In the rows, 128 means zero.
Each path below is one point turned by a fixed rotation once a step. After each direction that follows a path, write how fast that rotation turns it, in degrees per step (0 if it stays still).
Each turn is a multiple of 5 degrees from 10 to 175, or 0.
Each row of a path follows its step; steps can be skipped.
Path 1:
step 0: [138 120 136 126 138 119 126 142 130 136 127 134 120 127 134 122 126 135
 114 137 138 136 122 124 131 122 126 134 124 112 131 129 117 134 117 125
 120 122 129 132 116 132 124 137 139 139 133 126 135 135 122 121 133 127]
step 1: [121 124 136 121 128 121 130 126 128 133 136 126 134 135 129 129 140 126
 129 140 117 139 137 132 124 124 116 141 140 118 136 135 131 133 130 110
 122 125 132 133 125 129 122 127 141 128 138 143 124 135 114 120 135 123]
step 2: [133 129 133 136 124 115 135 133 129 129 124 116 118 138 129 118 119 123
 124 133 128 129 113 126 130 121 125 136 126 118 136 135 133 133 118 121
 114 124 125 127 124 128 127 139 146 137 122 134 119 131 132 116 121 118]
step 3: [121 125 134 123 123 126 144 128 132 123 149 116 128 141 137 129 130 122
 131 143 133 122 125 138 123 119 125 140 137 129 139 116 128 133 137 113
 127 128 130 138 130 133 130 138 131 130 127 134 129 130 128 123 132 128]
step 4: [135 134 137 127 134 116 123 117 134 128 130 117 123 128 131 113 127 132
 128 136 130 125 108 134 129 125 127 133 141 128 130 133 125 146 119 121
 125 134 133 127 121 137 127 139 128 139 115 132 128 129 139 134 128 128]
step 5: [134 123 133 127 124 126 123 127 126 137 145 116 130 129 148 128 133 130
 130 140 124 119 125 141 130 134 130 123 132 121 130 123 125 130 130 127
 142 118 127 138 125 138 127 144 126 129 127 144 131 132 130 119 138 122]
step 9: [124 119 128 123 123 128 129 145 131 139 130 138 116 129 131 132 123 126
 126 132 133 129 118 141 123 118 124 136 144 125 131 128 140 144 128 125
 122 120 126 135 118 133 138 139 124 128 135 133 125 127 124 124 145 122]
step 10: [130 127 149 131 141 119 127 131 127 127 129 122 126 138 139 117 124 129
 128 131 137 123 133 134 126 128 116 133 134 115 125 139 131 143 127 116
 121 125 124 127 127 137 117 125 132 138 129 118 132 126 123 123 142 130]
step 13: [135 128 118 117 122 120 133 123 140 126 127 123 123 130 141 128 127 121
 129 142 133 122 119 137 141 122 125 124 137 127 144 134 127 127 129 116
 116 136 137 137 132 124 128 139 136 128 124 138 125 126 131 125 138 121]
step 15: [140 129 123 123 128 115 124 121 131 140 137 124 126 118 144 124 130 117
 126 140 122 124 128 141 123 127 123 125 135 121 129 129 144 136 124 125
 123 129 127 136 125 131 134 132 131 127 126 147 128 118 129 140 138 133]
step 19: [118 121 126 124 130 126 131 141 133 131 143 128 120 127 138 128 121 126
 124 134 138 110 127 126 133 117 116 134 130 124 116 125 129 132 135 117
 120 131 125 140 129 132 126 133 140 134 127 138 124 126 117 123 141 125]
Directions:
[130 134 127 128 129 127 128 126 130 127 129 129 127 126 129 131 130 125
 132 128 131 131 126 129 130 127 132 126 125 125 128 129 128 126 130 126
 130 128 125 128 128 134 129 127 124 127 124 132 131 129 127 131 126 125]
40
[123 132 126 129 129 126 127 126 129 132 132 127 130 128 126 129 131 129
 127 128 126 123 126 127 128 125 130 133 128 127 126 126 126 130 129 133
 131 128 126 127 130 127 129 129 130 131 124 130 127 129 128 125 127 129]
25
[129 126 128 128 126 131 126 132 130 125 128 129 124 125 124 125 128 128
 131 129 126 128 123 128 133 126 129 125 132 127 128 127 128 129 124 130
 130 126 127 125 126 126 132 128 129 131 130 128 129 128 129 127 126 124]
155
[133 127 129 130 129 126 129 128 132 130 125 123 128 129 129 126 128 133
 125 126 131 131 126 122 131 129 130 129 128 127 124 126 130 129 129 129
 128 130 126 130 127 128 129 125 131 129 126 125 124 128 128 132 129 128]
175
[129 130 127 131 124 128 127 131 124 131 129 125 126 127 128 129 127 127
 128 125 124 127 127 128 126 129 128 126 126 129 125 127 133 128 129 130
 127 125 128 129 126 132 126 131 130 125 131 131 125 123 128 126 124 126]
110
